(in the rows, 128 means zero)
Families of rows that turns and mirrors carry onto each other, the same ones carrying the whole set onto itself: the rest of each named row's family, in list order:
6 families of 6 rows:
ragok: [121 131 125 124 117 148 163 132 110 105  89]
nuseb: [114 109 110 107 136 133 131 118 155 134 107]
pavuv: [129 140 116 125 141 143 159 130  96 111  75]
Gok: [132 135  96 115  86 149 137 124 133 131 100]
riva: [126 152  99 108 113 165 141 114 105 145 101]
kepi: [128 161  91 112 113 159 126 115 117 148  93]
met: [128 134 114 137 134 158 152 129  95 110  79]
Rudug: [121 154  94 118 136 167 132 114 110 156  85]
desog: [138 118 101 146 149 137 141 117 100 139  73]
vudet: [142 104 112 141 130 125 137 114 114 151  83]
Bogis: [119 118  94 116 149 136 135 141 156 142  66]
Gamo: [120 112 102 109 152 133 148 145 144 149  69]
Vaz: [146 115 115 134 151 128 139 121 101 140  69]
Fop: [136 140  95 110  93 142 128 130 138 128 102]
zofi: [138 140 103 108  91 148 124 126 141 134  94]
zan: [119 141 103 107 153 144 146 146 137 141  58]
mun: [155 125 111 146 144 133 134 128 103 134  81]
bine: [136 141  89 120  92 150 128 125 133 146  96]
fivun: [132 129 123 136 135 137 156 125  97 110  84]
Pako: [107 117  97 104 148 137 134 146 143 152  80]
pag: [113 122 134 102 134 145 139 108 145 127 104]
vakad: [132 159  95 102 119 162 138 127 121 151 106]
mumiz: [114 109 117 108 134 145 129 119 160 136  96]
nes: [140 118 103 140 154 125 136 121 101 136  76]
Gem: [125 157  95 107 118 158 134 113 108 140 107]
ditul: [107 117 122 100 143 135 142 125 155 133  95]
ludop: [141 126  94 131  94 141 125 135 143 139  80]
Zaka: [112 127 105 107 157 138 141 139 154 140  73]
ledi: [126 160 101 103 117 162 132 107 116 138  98]
pifi: [130 141 109 132 139 148 151 132  96 106  83]
sedaz: [116 108 120 113 146 143 141 132 155 131 104]
Vipo: [122 127 124 132 142 145 140 133  95 106  82]
gitez: [117 103 117 106 134 130 140 117 155 138  98]
Ditet: [138 113 111 150 137 130 144 121  99 131  79]
Rufab: [121 117  93 113 154 129 140 147 147 142  73]
gop: [140 139 100 111  91 140 122 130 121 139  97]

The rest of the family of met: riva, Gamo, Vaz, zofi, mumiz
The rest of the family of sedaz: mun, Pako, vakad, Vipo, gop
The rest of the family of pavuv: Gok, desog, Bogis, ledi, gitez
The rest of the family of nes: nuseb, Fop, Gem, pifi, Rufab
The rest of the family of kepi: bine, fivun, ditul, Zaka, Ditet

Families of rows that turns and mirrors carry onto each other, the same ones carrying the whole set onto itself: the rest of each named row's family, in list order:
4 families of 4 rows:
Lek: [158 115 128 115 142 144 115 139 124 149 118 167 135 127 130 100 114 102
 150  85 124 101 135 115 127  92 132 152 100 142 149 120 107  86 102  97
 143]
nor: [161 127 147 128 135 132 120 150 128 173  79 113 120 134 129 101 140 100
 132 120  94  91 127 123 106 120 142 108 104 168 129  89 102 101 136 136
 133]
Rad: [153 128 137 122 133 166 124 140 118 162  75 107 128 129 129  92 146  91
 103 117 117 103 127 140 113 131 140 102 107 158 163  96  87 126 146 119
 130]
tum: [151 160 112  97 146 141 116 121 110 160 103 115 140 178  97  62 156 109
 125 132 105 106 124 138  83 123 125 136 122 169 114 101 123 115 125 106
 144]
lur: [156 162 108 106 139 140 120 122 116 160  91 123 156 153  84  81 159 114
  98 113 128  95 114 118  86 128 131 127 115 173 116 102 107 123 108 132
 140]
Duso: [150 148 107  89 144 128 128 124 122 151  85 124 138 156  72  69 152 117
 112 106 112 113 112 131  96 128 132 135 124 179 126 112 112 116 128 134
 142]
daso: [144 128 148 123 117 156 122 137 122 172  81 114 131 133 114  94 148  95
 114 126 121  75 135 128 106 118 141  93 112 160 140 101  91 128 128 129
 126]
mik: [156 134 106 110 145 134 113 123 117 163  96 114 138 175 107  84 174 107
  85 128 126 117 106 112  91 126 115 126 118 163 124 122 113 107 120 121
 146]
zuriz: [153 139 139 101 150 135 129 103 104 155 128 129 118 152 116 104 136  86
 135 119 128 132 129 162 143 100 126 144  90 120 115 140  98 113  92 100
 124]
rut: [170 140 115 135 155 166 121 123 136 151 121 154 149 134 116 125 133  89
 156  82 131 109 122 128 125  76 136 129 101 148 144 107  93 102 126  92
 140]
pekik: [160 130 129 126 168 170 119 131 122 132 119 152 121 142 118 115 122  94
 151  85 131 102 138 129 125  86 128 159  99 163 127 133 111 103 105  93
 139]
Rudeg: [141 127 127  88 148 131 143 116 109 156 120 137 132 146 104  88 135  82
 144 114 119 143 129 157 140 101 125 152 110 112 121 135  98 118 115 117
 120]
piba: [155 134 121  99 149 126 124 119 109 153 129 143 152 159 122 110 171 106
 131 123 129 139 140 150 154 102 141 143 101 129 113 135  96 115 109  92
 133]
Zibud: [158 128 114 108 164 173 119 136 135 129 115 147 134 135 132 125 131  93
 137  68 126 122 135 134 119  96 136 153 107 164 144 127  90 106 116  92
 131]
bez: [140 132 113  88 129 127 122 100 112 185 119 133 136 148 117  89 137  89
 133 111 144 138 144 148 138  86 133 149 112 137 105 138 101 118 108 109
 137]
Vakol: [155 129 138 113 145 164 119 157 128 169  81  95 126 132 125  93 126 109
 110 124 112  98 122 133 104  98 132  89  90 164 149 111  90 109 125 112
 144]

The rest of the family of Rad: Duso, Rudeg, Zibud
The rest of the family of tum: rut, bez, Vakol
The rest of the family of mik: Lek, nor, piba

Families of rows that turns and mirrors carry onto each other, the same ones carrying the whole set onto itself: the rest of each named row's family, in list order:
5 families of 6 rows:
sepo: [118 100 130 120 152 138 120  92]
Geriv: [126 146 163 135 137 124 101 111]
sove: [123 107 104 146 130 133 128  87]
lefo: [126 151 158 151 121 123 120 113]
daned: [109 117 134 124 144 140 129  72]
kovep: [114 120 125 144 130 137 154  83]
Rivo: [131 131 159 160 128 120 111 123]
Gezof: [127 149 149 133 150 105 101 102]
sines: [117 157 146 137 132 103 109 107]
Lizu: [119 156 148 140 131 101 119 106]
nusi: [116 107 111 129 144 132 114  79]
nozi: [148 130 137 155 143 114 105 122]
Roke: [130 111 102 136 139 138 128  89]
dilo: [118 145 164 151 128 114 116 110]
Dal: [134 143 135 159 122 109 117 123]
kif: [131  97 121 142 146 145 130  96]
Lop: [139 136 137 160 127 110 119 126]
Debub: [120 118 110 121 145 133 123  78]
nolig: [129  97 125 138 144 148 123  89]
vaf: [124 101 121 147 130 139 145 101]
zak: [125 134 164 144 139 118  99 113]
satu: [134 134 145 134 148 109  94 117]
pulo: [102 123 132 127 135 132 146  81]
rali: [118 125 107 133 132 132 139  78]
fatuk: [108 121 112 134 131 127 132  72]
besir: [130 154 143 158 129 104 129 108]
sok: [110 115 133 119 153 136 126  77]
Rudep: [135 136 140 139 142 111  92 120]
Doma: [139 136 154 153 130 128 105 124]
lil: [118 113 125 148 127 141 149  81]

The rest of the family of kif: kovep, Lizu, Lop, satu, sok
The rest of the family of rali: Rivo, Roke, dilo, Debub, zak
The rest of the family of daned: sines, Dal, nolig, Rudep, lil

Families of rows that turns and mirrors carry onto each other, the same ones carrying the whole set onto itself: the rest of each named row's family, in list order:
5 families of 8 rows:
Mig: [149 123 124 140 138 125 116  97 101 142  80 131 120 116  77 102  95 137
 112 145]
fomo: [133 151 117 148 155 118 115  97  96 143 108 138 115 106  91 102 122 144
 107 138]
zul: [145 112 161 150 135 176 132 112 126 129 117  98  88 121 128  96 153 123
 119 133]
mokov: [127 103 171 143 129 142 129 113 118 104 114  99 112 128 119 104 150 113
 116 117]
puv: [145 120 130 139 140 125 112 101 100 149  84 135 125 116  79 102  95 137
 116 141]
Vukud: [115 123 163 127 130 128 128 124 133 122 146 104 117 122 120 110 145 138
 128 140]
mukom: [135 151 126 149 148 125 107  97  88 146 108 143 110 103  84 102 122 148
 107 143]
Goda: [129 152 117 147 148 121 116  89  97 145 109 143 104 103  91 111 123 142
 113 138]
Fegug: [129 100 167 150 134 136 128 109 122 111 114 104 109 126 128 103 154 117
 119 122]
dodem: [147 113 165 143 133 178 130 112 122 121 114  99  87 127 124  96 146 119
 111 131]
demeg: [163 119 128 138 135 124 122  91 113 141  89 129 111 114 112  75  92 136
  91 158]
deba: [114 127 167 126 121 133 126 125 124 113 140  99 118 131 112 107 146 133
 121 130]
suse: [146 150 123 141 134 124 111  92  97 135 112 132  93 112 108  72 118 145
  78 158]
zorad: [121 125 170 124 120 126 130 118 129 117 140 102 116 122 119 108 151 139
 119 135]
bofi: [134 150 119 147 148 121 111  93  88 140 103 137 110 106  84 105 121 147
 104 140]
nub: [159 117 118 139 127 126 125  96 114 142  92 133 108 124 116  79  92 135
  91 154]
zugo: [142 124 124 139 141 126 114 103  95 141  77 129 118 124  78 103 102 135
 117 138]
Kamib: [131 139 161 118 125 171 123 125 129 134 139  91 101 118 111  95 137 133
 114 149]
zet: [143 149 111 146 135 121 118  91 104 138 115 140  96 107 120  81 119 141
  84 152]
Rovom: [148 149 117 142 143 120 119  90 102 142 114 138 100 108 115  77 115 151
  84 154]
nide: [118 122 167 131 125 131 126 125 131 121 139 101 123 125 120 107 144 133
 126 136]
tisum: [128  97 159 144 140 134 131 114 122 112 115 103 112 125 128 108 151 119
 125 120]
zubul: [151 110 161 147 134 172 138 112 125 128 112  96  90 123 121 100 152 125
 117 124]
Faren: [137 137 158 125 127 165 127 122 134 136 141  97  92 111 124 101 142 135
 121 153]
Bupu: [150 144 123 147 139 125 112  91  93 140 113 137 103 105 113  70 118 146
  81 153]
pelag: [149 108 156 150 135 174 132 114 128 129 113  94  86 115 130  99 146 119
 119 131]
bes: [143 119 121 140 138 124 124 101 108 145  82 139 118 119  88 110  98 133
 123 144]
Zarin: [125 100 168 141 143 138 125 106 118 106 110  99 111 131 120 100 155 117
 112 121]
bele: [148 113 158 142 140 182 128 115 121 125 109  92  92 123 120  93 152 119
 110 130]
Lopa: [159 111 127 139 127 125 116  97 103 136  92 133 117 118 107  70  94 135
  88 151]
Vuv: [129 154 121 142 148 118 109  95  84 139 106 139 106 113  84 102 125 145
 103 139]
Dofu: [142 132 161 125 116 166 133 126 135 137 139  95  98 120 117  99 142 140
 121 147]
zotu: [129 138 164 127 122 174 128 125 126 130 139  96  97 125 116  96 142 137
 119 143]
fani: [150 123 123 146 145 121 119  95 106 142  80 132 124 110  88 105  98 132
 116 144]
fumi: [145 147 118 144 137 122 114  92  92 133 111 134  98 113 108  76 117 151
  80 155]
likug: [113 124 167 119 127 128 122 122 126 116 137  99 122 125 110 105 146 127
 116 137]
bol: [131 103 165 146 133 136 135 108 119 112 115 107 107 127 119 105 161 123
 121 117]
Mukuv: [134 133 162 130 121 168 128 129 135 139 141  95  99 118 120 100 142 141
 124 149]
pona: [163 120 123 135 126 130 120  98 101 136  88 123 105 125 102  73  93 131
  88 153]
furo: [163 120 124 136 129 123 120  96 104 136  91 129 109 123 104  77  92 141
  89 156]

The rest of the family of zet: Goda, nub, Kamib, bes, Zarin, bele, likug

Families of rows that turns and mirrors carry onto each other, the same ones carrying the whole set onto itself: the rest of each named row's family, in list order:
9 families of 4 rows:
gili: [139 117 133 105 118 110 133 139 122 137 150 146 130 131 146]
vem: [122 153 141 106 148 140 136 145 141 111 124 107 117 132 133]
fopan: [120 150 145 102 147 134 140 146 145 114 127 109 119 133 130]
Guz: [130  97 118 146 111 113 116  99 134 139 142 123 143 142 114]
midev: [106 125 121 146 145 141 123 113 154 119 122  90 127 140 102]
Momos: [143 120 141 101 113 107 133 133 125 133 148 143 135 132 141]
zibin: [116 124 117 155 146 138 120 109 153 125 118  98 125 152 110]
Kas: [117 149 147 108 151 138 139 147 143 117 121 111 120 133 139]
Gozi: [117 148 139 104 150 140 136 153 142 116 132 113 113 132 136]
Gipok: [139 119 145 102 125 108 133 134 125 136 146 143 121 121 147]
Tefo: [123 145 141 102 153 139 147 142 144 118 122 109 115 125 132]
pagu: [123  97 110 149 114 114 115 103 132 143 146 128 138 141 118]
kom: [107 120 112 152 143 143 123 115 143 115 117  98 125 137 104]
mimup: [123 143 144 114 159 139 135 145 144 111 126 110 111 127 135]
Bak: [113 123 118 159 147 138 115 114 153 119 119 102 120 135 106]
Riso: [143 130 141 100 119 109 133 128 124 136 146 144 126 125 145]
retip: [140 123 144 106 117 109 131 131 122 137 143 144 135 133 150]
sute: [138 120 142  97 115 114 140 133 127 145 139 143 121 133 144]
poved: [135 107 113 145 112 111 111  94 135 141 139 130 138 139 116]
san: [129  97 119 147 111 108 113 104 135 141 140 135 133 130 117]
kirip: [131 100 115 146 107 111 121 103 137 146 133 136 137 145 120]
vese: [122 151 139 110 160 136 144 140 143 114 123 109 117 125 134]
Zuti: [125  98 122 149 108 118 113  97 133 144 138 127 142 141 121]
Rone: [141 126 136 101 119 101 139 129 126 138 142 145 130 127 143]
Kigu: [137 128 138  98 118 106 131 128 116 132 148 138 123 127 148]
zek: [126  99 114 142 103 115 112 101 125 137 138 131 133 136 113]
Zim: [116 124 118 147 147 148 119 108 151 121 120  94 122 138 103]
Duled: [105 129 115 148 142 138 119 110 152 118 118  92 129 137 106]
poba: [125  97 114 143 107 113 119  98 130 140 141 124 141 134 120]
ridad: [101 127 115 150 147 143 118 117 152 122 126  95 122 141 109]
ner: [123 145 145 106 155 142 137 139 144 122 124 104 109 139 137]
gedi: [117 148 137 110 157 132 142 142 136 108 124 106 114 131 137]
Pez: [102 124 125 152 143 146 121 113 153 123 115  96 127 140 111]
Vepa: [144 121 138  98 115 113 135 132 120 131 144 141 131 128 146]
Duvur: [111 122 116 154 144 144 124 110 152 120 117 100 125 132 103]
ril: [133 102 116 143 107 118 113  95 132 144 140 135 137 130 114]

The rest of the family of ridad: gili, Gozi, pagu
The rest of the family of Tefo: poved, Rone, Zim
The rest of the family of Gipok: mimup, Bak, san
The rest of the family of retip: Kas, Zuti, Pez
The rest of the family of Duled: vem, poba, Vepa
The rest of the family of Duvur: Riso, vese, ril
The rest of the family of zibin: sute, kirip, ner

